[[ 10 -12   1 -12  38  66]
 [ 14  37 -14  67  12 -10]
 [-19  14 -48   0   4 -15]
 [-53 -15  47  11 -33   5]
 [-10 -40 -12   7 -55 -17]
 [ -1 -38 -28  -6 -48 -25]]
=>
[[-53 -15  47  11 -33   5]
 [ 10 -12   1 -12  38  66]
 [-10 -40 -12   7 -55 -17]
 [ 14  37 -14  67  12 -10]
 [ -1 -38 -28  -6 -48 -25]
 [-19  14 -48   0   4 -15]]

[[ 20 -34  34  30  31]
 [ 15 -33  26  17  13]
 [-60 -29 -21 -25   3]
 [-43  35  44  27  62]
 [  9  23  -9  30  29]
 [  0 -33 -35  -4 -31]
 [ 12 -17  24 -32 -27]]
=>
[[-43  35  44  27  62]
 [ 20 -34  34  30  31]
 [ 15 -33  26  17  13]
 [ 12 -17  24 -32 -27]
 [  9  23  -9  30  29]
 [-60 -29 -21 -25   3]
 [  0 -33 -35  -4 -31]]

[[  0 -22  13  29   3  16  28 -10  -6   0 -63  -9   6 -24  19]
 [ 60  31  -1   6  -8  62  25 -17   4 -19  12 -10  28 -33 -16]
 [ 44 -14  33 -14 -16 -11  -4   3 -20  23 -23  20   4  35 -35]]
=>
[[ 44 -14  33 -14 -16 -11  -4   3 -20  23 -23  20   4  35 -35]
 [  0 -22  13  29   3  16  28 -10  -6   0 -63  -9   6 -24  19]
 [ 60  31  -1   6  -8  62  25 -17   4 -19  12 -10  28 -33 -16]]

[[ -1  41  -4  28  -4  34  36  35 -53  17  38  19  34 -14 -52  16]
 [-60  31  55   6  51  16  28  16 -29  47  30  51  16 -55 -19  48]
 [  6  38 -20  42 -18  40  32  40 -64 -41  34 -42  39 -10 -73 -42]]
=>
[[-60  31  55   6  51  16  28  16 -29  47  30  51  16 -55 -19  48]
 [ -1  41  -4  28  -4  34  36  35 -53  17  38  19  34 -14 -52  16]
 [  6  38 -20  42 -18  40  32  40 -64 -41  34 -42  39 -10 -73 -42]]

[[ 40  38  40  14 -52  35  39  38  42  37 -59  18]
 [-25  37 -36   7  62  32  33 -25 -37  34  60   7]
 [ 38  41  44   3 -54  34  37  39  43  37 -61   5]
 [ 34 -18  45  -6 -67 -20 -17  34  41 -18 -66  -6]
 [ 10 -38  17 -42 -40 -35 -35   9  19 -36 -31 -46]
 [ 14  40  10 -31  -5  43  37  12  10  39  -6 -28]
 [ 24  23  28 -40 -32  20  20  24  29  23 -33 -40]]
=>
[[ 34 -18  45  -6 -67 -20 -17  34  41 -18 -66  -6]
 [ 38  41  44   3 -54  34  37  39  43  37 -61   5]
 [ 40  38  40  14 -52  35  39  38  42  37 -59  18]
 [ 24  23  28 -40 -32  20  20  24  29  23 -33 -40]
 [ 10 -38  17 -42 -40 -35 -35   9  19 -36 -31 -46]
 [ 14  40  10 -31  -5  43  37  12  10  39  -6 -28]
 [-25  37 -36   7  62  32  33 -25 -37  34  60   7]]

[[ -3  60  -3]
 [-48   9   4]
 [ -4  63  -2]
 [-59   2   0]]
=>
[[-48   9   4]
 [-59   2   0]
 [ -4  63  -2]
 [ -3  60  -3]]
---
[[ 12  13 -65   5]
 [-40  43 -24 -11]
 [-23   4  40  -7]
 [ 30 -56  26  24]]
=>
[[ 43 -24]
 [  4  40]]

[[-24  39   7  -6  21]
 [ 18 -62  51 -42  44]
 [-35  31  32 -14  22]
 [ 58 -44 -18  59 -50]
 [-48  36  53 -19  42]]
=>
[[-62  51]
 [ 31  32]]

[[  6 -42 -27 -38]
 [  6 -42 -27 -38]
 [  6 -66 -21 -51]]
=>
[[-42 -27]
 [-66 -21]]

[[-61 -56  38 -37 -15]
 [ 35   2  24  69  38]
 [-55  18 -60 -67 -42]
 [-36 -31 -17  20 -65]]
=>
[[  2  24]
 [ 18 -60]]

[[  1   0 -19 -62   3]
 [-31 -50  44 -38 -31]
 [ 31  24 -39  40  34]]
=>
[[-50  44]
 [ 24 -39]]

[[-32 -21 -33 -34 -60]
 [-53 -17 -56 -24 -21]
 [-29  -4 -30 -11 -15]
 [-16 -33 -18 -46  38]
 [-36  35 -38  41   3]]
=>
[[-17 -56]
 [ -4 -30]]

[[ 13  18  -8 -53]
 [-18  27 -37  -5]
 [ 41 -59  63 -13]]
=>
[[ 27 -37]
 [-59  63]]

[[  7 -60  65]
 [ 44  21  12]
 [  5 -51  58]
 [ 30   7  15]]
=>
[[ 21  12]
 [-51  58]]
